One turning vector, and how many ticks it has turned:
The counts run from 0 to 302.
[-14   2   4  12  15  -9   7  -3   3 -10   5   8  14   3 -12   0   0  -3
   1  -5   9   7 -11   9   6  12  -8  -7 -13  -3  -3  -5  -4 -11  25   6
 -11  10  16   7  -6   9 -14  -7   6   6   3  16   6   3  -8   8   2  11
  -5  12  -4 -10   3  10   5  11  -5   7   7 -10  -1  -2  -3   5   1  -5] => 33
[ -9  -6   8   7   5   0  -8  -1  13   2  -8  11  10  15 -18   3  14  10
   3  -8   9   7   0 -15  -8   9   8   1   8  -4 -11   1   4   5  -9  -6
   1  20  -7  -3  -1   3   1   3  -8  -7   1  -7   5  -4  -8   1  15   0
 -10  12   1 -20  22   2  -8   5  -3 -11 -10  -5 -12 -10   3  -2   6   1] => 59
[ -6  -3  19   6  -4  -1   8 -13   7   4  -7   1  11  15  -9   1  24  -2
  -3   2  10  16   9  -9  -2   0  11   5   6   3  -6  12   2   7  -1 -11
  10  21  -7  -9 -12  -3   5   0  -8   4  10 -13   8   1  -6   7  18  -3
   4  13  -2 -15   1   1   5   5   1  -8   0  -1 -13 -11  10  -5   1   5] => 57
[ -6   4   8 -10   8  12  -7   2  -7   4 -16   5  -3   8  -7  -6   5   7
  12  -3  -4  -9  -8 -19   2   5 -10   4  22  -6  -5   4  -5   6  14  13
  -1   8 -10   0   0   5   5  15   1  -7   3  -4   7  -3  -2   6  19   4
   5  -7  13   5  -5  -7   0  -4 -12   6  -8  14 -11  10   8 -11  -4   7] => 274
[  8  -7  -9  11   6  10   8   4   2   2  -5  -7 -11  13  -9   6 -13 -24
   0 -14   9   1   3  -2  13  14 -10   5   0  -5   5   7 -10   5  -4   4
 -12   3   4  14   8  -6  -1   4  -3 -10   4  17   1  -7   5  -6 -17 -11
 -10 -15   9   4  -6  -6  -2   8  -7  -9   0 -11  -9  -4   1   6  -7   5] => 238
[ -4   3  20   3   0  -4  12  -7  11 -10  -9 -10   0  10 -10  -5  -3  -6
  11  -5   7   0  -5  12  10   3  -7   2   5   0  -5   2  -2   6  17   9
   5   1   5   0  -8   5  -4  -7   6  15   2   7   9   5  -6   2  -4   2
  -8 -13 -12  -5 -11 -13  11  -2  -3   4  30  -7   9   4  20  -2   3  12] => 42
[ 17  -4   6  11  -6  11  11  -8  -6  -1  -2 -15  -5  16  -6  -1  -4 -20
  -3  -7   5  13   8   1  16   4  -4  10   4 -11   4  14   4   0   5   5
 -11  -2   5   8  -2  -9   4   1 -10   0  -5  -1   4  -1   9   3  -6  -6
   4 -13  -2   9 -31  -6   6  -5  -6  -9   5   3 -14  -2  10   8  -8  11] => 241
[  1   1  19  10  -1  -1  -8 -10   0  -4   1   5   6   2  -5  11   3  -4
   6   5  16   2  10   9   0   6   3  18   3   1 -11  -5  16  -9  -3   2
   0   6  10 -27   6   2  -2  -1 -16   0   0 -13   6  16  -8  -4   1   1
   5  -2  -5 -12  15  -3  10  -6  -9  -8  -5  -5  -1 -14  -7   4  15  -6] => 66
[  7  -1  -3  -7  18  10   3  16   8  -3  -1 -12 -14  13 -14   6  -5   4
  -1   2   1 -20  14  -7   6   4  -9  -1  16   2  -2   5 -17  10  -5   8
   7   0  -2  14   5 -10  11  -1   0   1   5  10   3 -10   3  -9 -13  -6
 -12  -3   2   6   8  -3   0  13   0  -4  16  -8  -7   0  -9  -3   8   7] => 124
[ 13   3  -1  -7 -19  -9  -1   4   6   1   0  -2  -3  -4   3   8  14   8
 -11   2  -6  27   2   7  18  -2  -7   5  -6  -3   8   0  -1   1   8  11
  -7   3   2  -3 -12   4   3 -17 -11   1   1 -12  -5  16 -12   4  -8   5
   8  -9  -6  -5  -7  11   3 -16  12  -9   0  11   8 -15   6   9  -1  -1] => 216
[ -4   6  -4   2   6   1 -17  -2  12  -2  -7   9  -9  -9  -3  10  -5   1
   1  -7  15  -6  -7   2  -6  13  -5  20   7  -2  -6 -12  17  -3  -9   4
  -1  11   4 -14   2   9 -10   5 -11  -8   0   6  13  17  -8  -3  -7   2
  -3 -15   4  -9  21  -5   0  -8  -8  -7  -7  -9  14 -11  -2   9   6   2] => 69
[ -1   0   5  -2  -2  -8 -14 -17  -8   0  -4  -2  -3  -1  -4  -3   5   4
  -2   5  -3  13  -1  14  -7  -6 -11  -5  -7  11  -2   6   0  -9   7   3
  13   8  -7   6  -9  -4  -8  -4 -17   0   9  -8   6  26 -14   1  -4   2
   9 -16  17  -1   1  -7   7   5  14   1 -11  -2  12  12  12  -7  15   8] => 301
[ -1  -4   8 -14  20 -10   2  14   8 -14  -5  -8   0  -4  -5   6  -6  17
 -14  14   0 -11   4   1  -9   3  -5 -17   9  -1  -6   4   5   0  10  20
  -2  -5   0   9  -4   8  -3  -9  10  18  -2   4   0  -1   2   1   7   2
   7   3  -6   2  -3   8  -4   5   7  10  10   2   8  13  -2  -9  17   1] => 115
[ 10  -1  -3  18  -2   9  12 -11   5   0   2 -10   2  18  -3   4   0 -18
  -6 -10   7  13  -2  -2  18  13  -1   9   6 -14   5  14  -6   0   8   1
  -9  -3   0  13  -6  -9   1  -1  -1  -9   1   8  13  -1  10   5  -9  -7
  -4  -8  -2   1 -24  -5   1  -4   0 -10   1  -1  -9  -5  18  10 -17  12] => 242
[ -1  10   4   8   2   4  -4 -16   4  -5  14   8  17  -8  19   7  13  -5
   1  -5   9  12  -4  12   7   2  -1   4  -3  -7 -13 -15  12   0  -1 -10
  -5 -12  12  -9   1  -2 -12 -14   6  -3   1   5  -3  -5  -7   6  -2   9
  -6  14   7  -2   4   0  13 -10 -14   8   6  -6  -3  -8  -3   0 -16  -5] => 177
[  3   4  13   2   1 -27  -4   5  -3  -5  10   4   2  -7  -5   8   7  -4
   2   7   1  10  14   6   6  -1   1  -7   6 -13   7   5  24   2   0  -3
  -1   8  -5  -8 -14   6 -12  -5 -13   8  -2 -10  -4  17  -4  -3   7  -9
   9   0 -15 -18   5  14  -6   3   2  -6   4   5 -10 -11 -11   8   3   1] => 141
[  1   2  -3   3  13  17 -12   2 -10   8   0  -4   9   0   9  -6   3  -4
 -10  -5  22   6   1 -21  -7   1   7  -3  15 -19 -10   5  16  10  -7 -10
   0  -3   3   1  -1  -6  -2   5   0 -16  -2   3   2  -6   0   7   7  -4
   3  15   9  -8  -8  -4  -7  -5 -13  -1  -9   3 -17  -4 -11  -1 -13   0] => 169
[ -8   8 -11   2  11   8   8   4   2 -18 -14   3 -15   3   8  -3  -3 -14
   2   0  -7  -7   6   8  -2  -2  -2 -14 -15  -1  -1   8  -9  -6  -1  -2
 -11 -11  20  12   2 -10  11 -12   9  -5   9  21   5   1   3  16 -12  -3
   7  -1   1   2  -4  -2   5  -6  -5   2  10  -6 -10 -11   1  -3  -4   3] => 8
[ -6   6   1  11   5  -1 -10 -13  14  -4   0  13  -2  -1   2  16   0  -5
   4  -2  13  -1  -5  14  -5   5  -1  18   1   4  -7  -5  12  -7  -6  -1
   2  15   4 -17   2   8 -12   3 -12 -13  10   4  14  14  -5  -1  -8  -2
  -7  -9   4 -11  22  -2   5  -3  -6  -6  -3 -14  10 -15   2  12   3   0] => 68
[ -7   7  12  -7   3   9  -5   2  -7  -1  -3   8  -9   7  -5  -8   4   5
   3   2  -7   1  13  -4   3 -13  -6   0  15 -13  -4  -1   9  10  -3   6
   5   4   3 -15  -1   8   9  11  -9  -1  11  -2  -1  -4   1  10  27  -4
  10   0   0   5  -5  -8   2 -14  -8   5  -6   8 -28 -11  -4  -5   0  -1] => 280
[  9  -7  -7  13   4  12   3  -1  14   2  -8  -7   0  13  -6   4  -3 -11
  -3 -13   3  13  -4 -12  14  14  -2   2  14 -19   2  12  -1  -4   6   1
 -10   2  -2  17  -3  -6  -4   0  -2 -20  -1   6  11  -7   7   1  -8  -5
  -8  -5   3  -4 -12  -8  -5  -2   0  -9   1   3 -13   3  17  12 -14   6] => 243
[  4   3  15  -2  12   7  12   8  -9   4   0  -5   0  10   7  -2  23   7
 -14   9   6   9  17  -2  -3 -13  -5  -8   7   4  -5   4  -9  14  -1   1
  -2   9   5  -3   2  -7  16  -4  12  11   7   3  -5   1 -14  15  18  -9
   8  -1  11   4  -8  10  14  -9  -3   7   1   0   4  -7  -3  -5   2  14] => 201
[ -2   3  -1  -9 -10   3 -23  -3   6   0   3   3  -8 -12  -5   4  -6  10
   5  -4  -6  -1   8   7  -4  -1  -9   8  -9   0 -15 -16  -3  -8  -9  12
   9  -6   3  -5   1  -4  -1  -6 -23  -8   2  -6  -1  10 -10 -10 -16  10
  -9  -6   9  -3  25 -10  -1 -11   4  -5  -6  -1   0  -1  -7  -8  16 -14] => 294
[ 15  -1  11  -1   1  -7  -2   9  -4   0  10  -8   6  19 -11   8  19   1
  10   9  -4  10  13  -4  26   5  -8   3  18   3   5   9  -4   5   6   5
   2  -1 -16   8  -3  -8   6  -3 -12   2  -8 -17  -4  -5  -7  -5  -2  -4
  -6  -7  -8  -4  -5   4   5   2   8  -3   3   5 -13  -2   1   1  -3  10] => 131
[ 11   5  -6  -3   4  24  -3  23   7   9   6   0  -9   3  -3  10   2  11
  -5  -1  -1   5   9  -6  15  -2  -6  10  11 -10  -6  -6 -13   6  -1   7
  -7   0  12  -7   6  -4  13  -9  -6 -13   5  -1  -5  -3  -9   3 -11  -4
  -6   0   1   0   7   6   1 -22  -2  -7  -6   2  -1 -21 -10   7   0  -8] => 209
[ 15   1 -13   3  -1  -4 -12 -15   2  -8  11  -3   9   7   7  12  16   4
 -11   1   3  19  -3  14  13  -1 -16  12   6   0   5  -5   8  -8   8   6
  -3  -5   0   8  -2   6 -10  -1 -11   6   1   4   3   0   1   5  -7   7
  -8   0   6  12  -1   6  17  -2  13   6 -13  -1   6   0   4  12 -13  -4] => 102
[ -1   3   2  -3   1   1 -16  -5   5  -2 -12   4 -10  -8   0   8   0   5
   2  -4  14  -3  -3   0  -7  10  -4  20   9   0  -6 -10  27  -7  -5  15
  -6  11   0 -17   1   9  -4   2 -10  -2  -8  -1   8  19  -2  -1  -6   8
   4 -16   2  -4  11  -5   0 -16 -10  -7  -8   0  15  -7  -1   5  11   5] => 70
[ -6   4  -4   2  17  -7   2   7  -1 -17 -18  15 -10   4   7   2   7  -3
   5   4 -11   0  -4  12  -8   3 -11 -25 -18  -1   2  15   2  -6   7   6
 -13  -2   9  11   6   4  -5 -12   9  -2  13  20  -1   2  -2   8   1 -10
  13 -15   2  -7   3   7   2   2   1   8  -2  -1   2  -2   6   0  -6   8] => 3
[  3   4   9  -2  -6  -7 -11  -9   1  -5 -10   4  -4  -8   1   8   5   1
   3  -3  11   5  -1   9  -4   8  -6  21   3   3  -3  -9  21 -10   2  11
   1   4   1 -17   1   8   1  -2 -10   1  -3  -8   8  22  -5   1  -5  10
  11 -18  -1  -4   3  -5  10 -17  -9  -5  -1   0  14  -7  11   2   8   4] => 71
[ -2   0  -2 -12  15 -12  14  -3   9 -19  -4  -1  -3   2   0   5   8  10
  -7   5  -6  -5  10  15  -5  -1 -13 -13  -5   9   5   2  -5   4   1  10
   1  -2  -3  11  -4   8  -2  -5  11  25   8   9  -7  -5  -1   3   4   2
   2   2  -4  10  -2  13   9  17   7  12  17 -11   1   3   3  -7   5  10] => 117
[ 12  -8  10   8   4   6  14   4 -13  -2 -10  -4  -7  14 -14   1  -9 -13
   3   3   5   4  15  -2   4  23 -11  -1 -14  -2  -4  -1  -9  -3   1  10
 -18  -5   4   5  13 -14   8  -7   3   0 -10   4  -7  -6   4  -6 -11   0
  10 -15   4   4 -13   1   3   7 -14  -9   2  -7  -6   5  -7 -11  14   7] => 235
[  9   3  -2 -20  -9  -2  -9  -4  -6   3  -7  -5   1  -9   7  -9   5  12
  -1   1   1   0  -8  -8  -9 -10 -12  -6   1   5  -8   0  -2  16  10  20
  13  -6  -4  -5  -1  18  -2 -12   1   8   8  -3 -10  -1 -15  -8   3   7
  11  -6  17   7  -6  -5  -2   3  -5   4   2   4  16  11  -4 -15   2  -2] => 190
[ -9   1  -1   0   4  -3   0 -13  11  -3  -6   7   7 -13  -9   6   0  -3
   9 -11   1 -15  -3   4 -10  15 -11  12  -8   1  -6 -10 -12   7   3  15
  -2   1  -4  -1   1  11 -10   1  -4   1   5  16   6   5   1 -10   2  17
  -6   7  12   3  19  -4  -3  16 -15  -4  12  -5   1  10  -5 -13  -3  -3] => 263
[ -1   3  16  -2  -4  -2   1 -21  -8   0  -6  -3   0   6  -4  -5   7 -11
   9  -3  -2  -8   4   4   1  -5 -13  12  18   3   3   9  -1  14  18  14
  10  10 -10  -6   0  11  -1  15  -9   7  10   6  11   7  -1   1  15  -6
   0 -18  13  12  -8 -13   6   4 -10   0   4   5   1   9  13  -2  -9  14] => 271
[  0   0  -7  -5   7   6   5  10   7   2   3 -10  -6  13 -10  11  17   0
   0  -4   3  -8   7  -6  22   5  -5  10  18   4   8  10 -19  10   2  -1
   4  10 -14  18  -8 -16   8   5  -3  -2   1   5   9  -1  -1   3 -12  -4
 -15  -3   0   3  -2   3   7   5   4  -6  13  -1  -8  -5   1   7 -12  11] => 128
[ 16  -3   6   6  -4  13   8   3 -13   1  -3 -18 -10  12 -12  -3 -10 -17
  -8  -5  11   6  12  -7  11  11  -7  12   5 -17   2   5   5   4   4  12
 -12  -3   0   5   2  -6   9   6  -9  -2 -12   8   3  -2   9   2  -9  -6
   1 -13   1   8 -24  -8  -1  -6 -11 -15   2   3 -11  -3   1   1  -3   8] => 240
[ 13  -3   2   1  -4   6 -11  -6 -21   4  -4  -3  -1  11  -1 -14  -1 -12
   6  -3  11   8   5 -19  -3  -1  -3 -10   7  -6  -8   9  17  13  -7  -6
  12  -5  -5   1   5  -1  -3   5  -8 -10   0  -8  -8 -13  -1  -4   0 -13
   7  -1  13  -5 -12 -13 -10   7 -14  -5  -8   5 -21   4 -13  -7  -5   2] => 165
[  3   2   2  -5 -16  -2 -16  -9  -4   1   4   0 -10 -13   1  -2  -3   2
   0   4  -3   2  14  12  -1  -7 -11   8  -7   2  -8  -9   3  -4  -5  11
  11   0  -2  -9  -4  -2   2  -6 -26  -3   3 -12  -1  21  -8  -7 -12   5
   1  -9   8   1  13  -9   4  -8   3  -3  -2   0   5  -6  -4  -5  17  -9] => 295
[  7   1   3 -13  -8   0  -4  -3 -19   7 -17  -7  -2   1  -2 -10   8  -8
  13 -10  14   3   3 -19  -1  11  -4  -1   4   4  -2   3   9   5  -2   1
   8  -7 -22  14  -1  -5   4  -2  -1  -9  -9  -5  -3  -4  -3  -4  -6   6
  10 -11  10   1 -16 -11  -6   4 -18  -2   6  10  -6  12   0 -14  -4  17] => 160
[ 10   5 -23  -2   8   7 -20   1   5  -3   6   3   5  -2   0   8   5  21
  -9   4   4   7 -13  -3  13   8 -13   5   8  -8  -1  -3   7 -10  16  17
  -5  -7   2   6  -5   8 -10  -2  -6  -4  -4  -2   1  -5  -1   2 -12  18
  -3   9   5   4   2  10   7   1   7   7 -18   4   6   7   0   7 -11 -12] => 104
[ -3   0 -20  -3  -3 -10   0   6   6  -3  -8   5 -16 -13  -6   6  -4   0
 -14   0  -2   8  -9  -4  -6   2   0 -18 -20  -3   7   6 -14   4   0   5
  -5   8   1   4  -8  11  -4  -9  -5  -7  17   5  -5  18  -3  -4 -12   2
  12   4   7  -7   5  16 -13  13   9 -11  -1  -3   3  -9  -8  -1   9  -8] => 223
[  0  -3  -9  -8   0  -3   1  15  -3   0 -11  -1 -19 -17 -10   5  -9   3
 -17   1   7  -1   1  -8  -8   3  -1  -9 -17  -8   6   3 -10   0   2  16
  -8   9   4   3  -7   5  -2  -8  -5  -2   9   4  -6  17   0  -3 -10   6
  16   7   0  -6   2  11 -16   6   5 -13  -4   2   4   0 -14  -6  16  -5] => 224
[  9   1   3   3  -2  -6  -3   6   1  -2  10  -1   5  18  -9  14  22   1
  11   3  -7  13   8   0  25   1  -9   0  14   8  10  16  -7   7   4   0
   2   8 -14   7  -5  -4  -2  -1 -10   1   6 -12  -3  -4  -8  -6  -5 -11
  -6  -4  -2  -3  -1   6   8  11  11  -5   3   3 -15  -6   2   5 -12   8] => 132
[ 11  -6  -8   7   4  14   5   8  -4   4  -6 -11 -16  14 -12   0 -15 -15
  -3 -13   8  -1   8 -13   7  15 -11   9   5 -17   2   2   0   3  -1  11
 -11  -2  -1  11   8  -7   4   6  -4  -9  -4  14   3  -6   9  -5 -14  -8
  -5 -12   8   5 -16 -11  -4  -2 -12 -15  -1  -3  -8  -3   0   3  -5   7] => 239
[ -1  11 -12  -6  -2   5 -11 -12  13   0   4  -5   5 -21  16   6  -3   2
  -6 -12  14  -4 -12   8  -4  -8  -4   6   4  -6  -7 -14   2  14   3   4
   3  -5   7  -6  -8  14 -13 -13   2  -8   7  10  10  11  -7  -1 -13   9
  -8   3  10   2   8  -6   8  -6  -4   2  12  -2  20   2  -5   4 -13  -6] => 183
[ -6   1  -5 -12  25  -1   2  13  12 -15  -5  -7  -5  -6  -5   3  -7  21
 -17  10   2 -17  -7  -3  -8   6  -5 -19  10  -7  -3   6  -4  -5   7  13
  -4  -3   0  15 -15   5  -6  -9  12  10   6   8   7   4   2   2   0   4
   5  11  -3  -2  -3  12  -2  11  10   8   9   0  10  11   1  -6   8  -1] => 114
[  4   1 -12   3   3  11  -7 -12 -13   3 -11   5   4  12   2  -5   5 -12
  13 -10   9   4  -7 -18   2   6  -1 -13   1   0  -9  13  -1   4  -4 -14
   6  -3 -10  15   1  -8  -9   0   4 -19  11  -6   1 -14  -1  -3  -9  -6
   5   0  15  -9  -6  -7  -3  14 -11   1   0  -3 -15   3  -2 -10 -18  11] => 163
